In the rows, 128 means zero.
Each row of D is roughly a mix of the hidden directions of one of 4 groups.
D, 136 rows:
[[117  94 133 144 147 131 103 122  72 180]
 [114 105 134 173 134 135 144  69 171 131]
 [ 80 112 153 144 131 165 131 100 127 181]
 [167 118  91  96 131  89 166 156 120 104]
 [154 134 117 146  96 107 183 113 176 111]
 [151 170 124 162 122  88 113 101 169 102]
 [100 122 135  99 119 157 124 124  83 189]
 [153 138 117  93  99  80 136 160  89 102]
 [146 153 112  60 108 120 159 145 124  98]
 [115 129 111  56 125 159 146 146  96 120]
 [121 125  80 170 179 143 147  98 131 113]
 [139 173 138 134  93 119 111  96 173  89]
 [130 157 142  83 166 164 129 127 160  88]
 [155 129 107  63 119 126 136 161 104  93]
 [139 105 111  84 156 113 143 181  92 114]
 [129 156 103  81  83 163 144  98 148 123]
 [125  99 104  71 131 143 160 159  88 120]
 [127 138 163 170 127 107  58 128 131 133]
 [155 139 109 162 186  83 143 141 144 126]
 [125  97 119  81 143 147 138 172  78 130]
 [143 125 106 172  91 135 143  92 157  82]
 [108 108 135 185 106 112 106 110 122 180]
 [150 140 133  72 125 110 166 170 154 104]
 [128 132 115 166 113 118 152  93 183 168]
 [131 114 111 172 105  75 115 138 106 171]
 [155 135 120 152 115  70 143 139 165  86]
 [129 109 114  92 141 122 158 172  69 117]
 [144 139 132  62 148 130 172 160 110 128]
 [161 139 137 152 156 104 149 136 170  74]
 [167  92  87 152 125  77 128 149 124 113]
 [141 127  95  80 113 104 165 158 123  87]
 [118 139 127  76 145 161  95 153  80 116]
 [115 147 148 153 156 136 118 168  67 152]
 [109 124 144 155 145 150 145  87 194 119]
 [124  68 136 158 120 133  83  97  99 128]
 [107 124 143 139 126 154 141  67 146 181]
 [145 115 105  76 155 149 179 148 114 107]
 [141 142 101 113 110 182 136  92 151  83]
 [119 100  93 173 116 111 141  95 158 169]
 [108 132 171 105 123 146  74 138  94 163]
 [149 109  90 182 155  92  97 134 121 145]
 [140  90 148 153 169 162 109 106 166 102]
 [153 141 117  65 134 136 178 151 145 114]
 [170 117 135 119 189 112 162 156 133 104]
 [129 121 179 152  94 117  70 120 145 145]
 [115 166 173 135 111 156  93  89 159 128]
 [ 86 130 156 109 129 168 131 141  99 183]
 [106 178 160 125 146 168 115 100 165 114]
 [139 107 108  79 153 122 157 174  97 106]
 [138 135 113  85 148 143 133 113 134  55]
 [135 120 112 160 135 144 117  67 182 122]
 [134 150 120  60 119 142 144 159  96 100]
 [160 159 158 160 145 103 111 150 181 121]
 [138 131 109  83 117  91 167 157 156  91]
 [140 133 158 193 129 100  92 114 159 124]
 [113 155 117 122 107 158 144  75 182 125]
 [111  81 127  93 102 158 130 143  79 150]
 [109 116 117 178 145 149  78 108 125 170]
 [112 114 145 183 119 114 143 106 162 179]
 [ 99 145 153  79 105 173 100 117 109 149]
 [ 98 130 146  84  95 169 116 120  89 155]
 [ 97 141 140 126 116 151  77 165  78 138]
 [109 133 157 125  99 129 194 119 167 149]
 [122 144 145 180 112 112  86  98 172 136]
 [ 99 136 139 102  89 160  92 114  86 158]
 [124 151 130 192 167 112 122 128 173 132]
 [128 136 135 153 126  77  77 173 112 145]
 [138 160 109  63  91 150 154 138 122 115]
 [143 143 132 181 163  76 144 137 155 113]
 [131 153 139 167  81  78 137 107 158 124]
 [ 96 132 164 148 127 172  98  91 165 139]
 [156 104 133 123 155  78 150 150 177 106]
 [154 139 121  65 122 148 132 135 134  72]
 [127 113 143 176 136 110 147 109 168 183]
 [106 114 153 183 142 155  83  95 137 135]
 [106 128 120 118 126 177 131  65 165 119]
 [ 85 130 150 110 137 181 107 132  99 168]
 [108 147 142 102  99 178 142  80 161 129]
 [116 125 145  76 105 153 143 111 185 111]
 [148 118  94 142 134 108 196 117 165 116]
 [139  75 159  86 141 156 127 155  99 111]
 [105 143 122 199 169 142 111 106 135 129]
 [125 120 104  76 127 113 172 166  93 109]
 [112 155 181  94 109 139 161 123 138  86]
 [ 98 145 136  80 105 178 144 112 109 160]
 [150 123 148 183 175 105  98 154 117 116]
 [176 126  95 140 136  81 143 128 169 101]
 [103 128 143  93 135 147 113 158  72 169]
 [ 96 164 128 130 137 183 137 110  99 169]
 [123 141  81  83 124 124 182 138  99 127]
 [114 117  60 136 145 147 165 107 130 158]
 [134  75  95 129  96 110 136 151  94 165]
 [145 112 122 196 140  84 106 120 142 107]
 [ 98 130 136 119 107 170 110 141  77 174]
 [103 154 152 102 121 191  99 101 142 116]
 [133 102 139 195 145  82 146 113 140 135]
 [156 123  93 155 135  75 167 145 147 103]
 [108 146 136 165 125 161 103  75 163 150]
 [156 107 101 169 160  88 139 151 140  91]
 [ 85 112 155 179 161 153  94 123 113 123]
 [107 135 132 175 110 132  86  99 119 180]
 [120 140 169 172 115 130  85  94 154 157]
 [159 134 115  66 150 140 154 150  96 104]
 [148 137  94  80 110 125 171 108 170 115]
 [106 122  96  70 117 153 148 136  90 159]
 [ 96  90 154 172 164 140 132 118 109 166]
 [121 121  94 115 155 155 137 126 125 202]
 [154 130 116  93 130  84 172 172 108 113]
 [133  99 117 196 167 105 132 128 152 142]
 [128 132 127 151 134 117  76 164  68 113]
 [142 105 127 146 154  89  98 178  86 125]
 [136 120 125 156 148  77 122 182  92 110]
 [139 158 132 175 126 107 118  94 184 108]
 [141 119 131 134 157  92 139 164 171  75]
 [134 102 123 180 131  84 125 100 143  83]
 [ 96 123 121 110 102 159 114 116  85 185]
 [138  87 140 101 139  94 120 181  88 136]
 [156 124 111 107 127  72 152 176 123  98]
 [130 101 105 135 111 121  73 128  70 147]
 [134 145 127 109 119 137 101 169  92 191]
 [127 148 165 163 110 131 122  82 180 142]
 [124 122 122 130 136 149  71 149  64 139]
 [136 131 129 153 135 154 106  81 187  99]
 [135 141 114  74 135 126 139 121 134  59]
 [121 130 136  90 130 129 110 169  62 152]
 [107 116 107 108 118 145 124 144  60 171]
 [114 155 154 137  91 104 148 193 124 145]
 [151 126 102 121 130  94 166 137 170  75]
 [111 121 131  68 137 174 134 141  89 151]
 [104 152 104 133 157 171 100 125  82 162]
 [124 167 119 108 112 148 154  94 178 166]
 [149 141 116 100 143 166 130 148 112  60]
 [108 145 126  80  63 130 133 107 125 156]
 [169 115  90 126 111  78 116 159 108  98]
 [100 139 145  88 120 120 113 174  75 145]
 [137 141 146 170 110 116 134  87 190 121]]
Here is one row from each group, named. Which group is each of the other rows in?
[143 148  90  85  89 114 118 109 130  80] -> (122)
[129 138 101  69 153 140 144 167  95 105] -> (119)
[122  85 112 191 151 120 117 130 128 167] -> (126)
[123 139 146 163  98 140  83  82 144 165] -> (56)

[109 141 142 101 123 168 183 105 170 120] -> (122)
[129 100 124 192 131 125 107  93 131 171] -> (122)
[156 107 122 146 162  75 125 177 116 108] -> (119)
[142 124 136 183 132 142  86  79 152 146] -> (56)
[ 94 112 171 142 131 121  98 172  82 127] -> (56)
[140 134 100  93  78 123 132 123  90 176] -> (122)
[115 136 160 172 103 137  99  81 158 155] -> (119)
[163 133 113 103 130 105 164 138 130  62] -> (122)
[137 146 156  85 134 128 183 134 148  84] -> (126)
[153 124 127 100 161 102 178 116 167  95] -> (122)
[146 163 112 103 127 164 100  91 172 102] -> (126)
[171 137 139 116 122 117 131 118 204 113] -> (56)
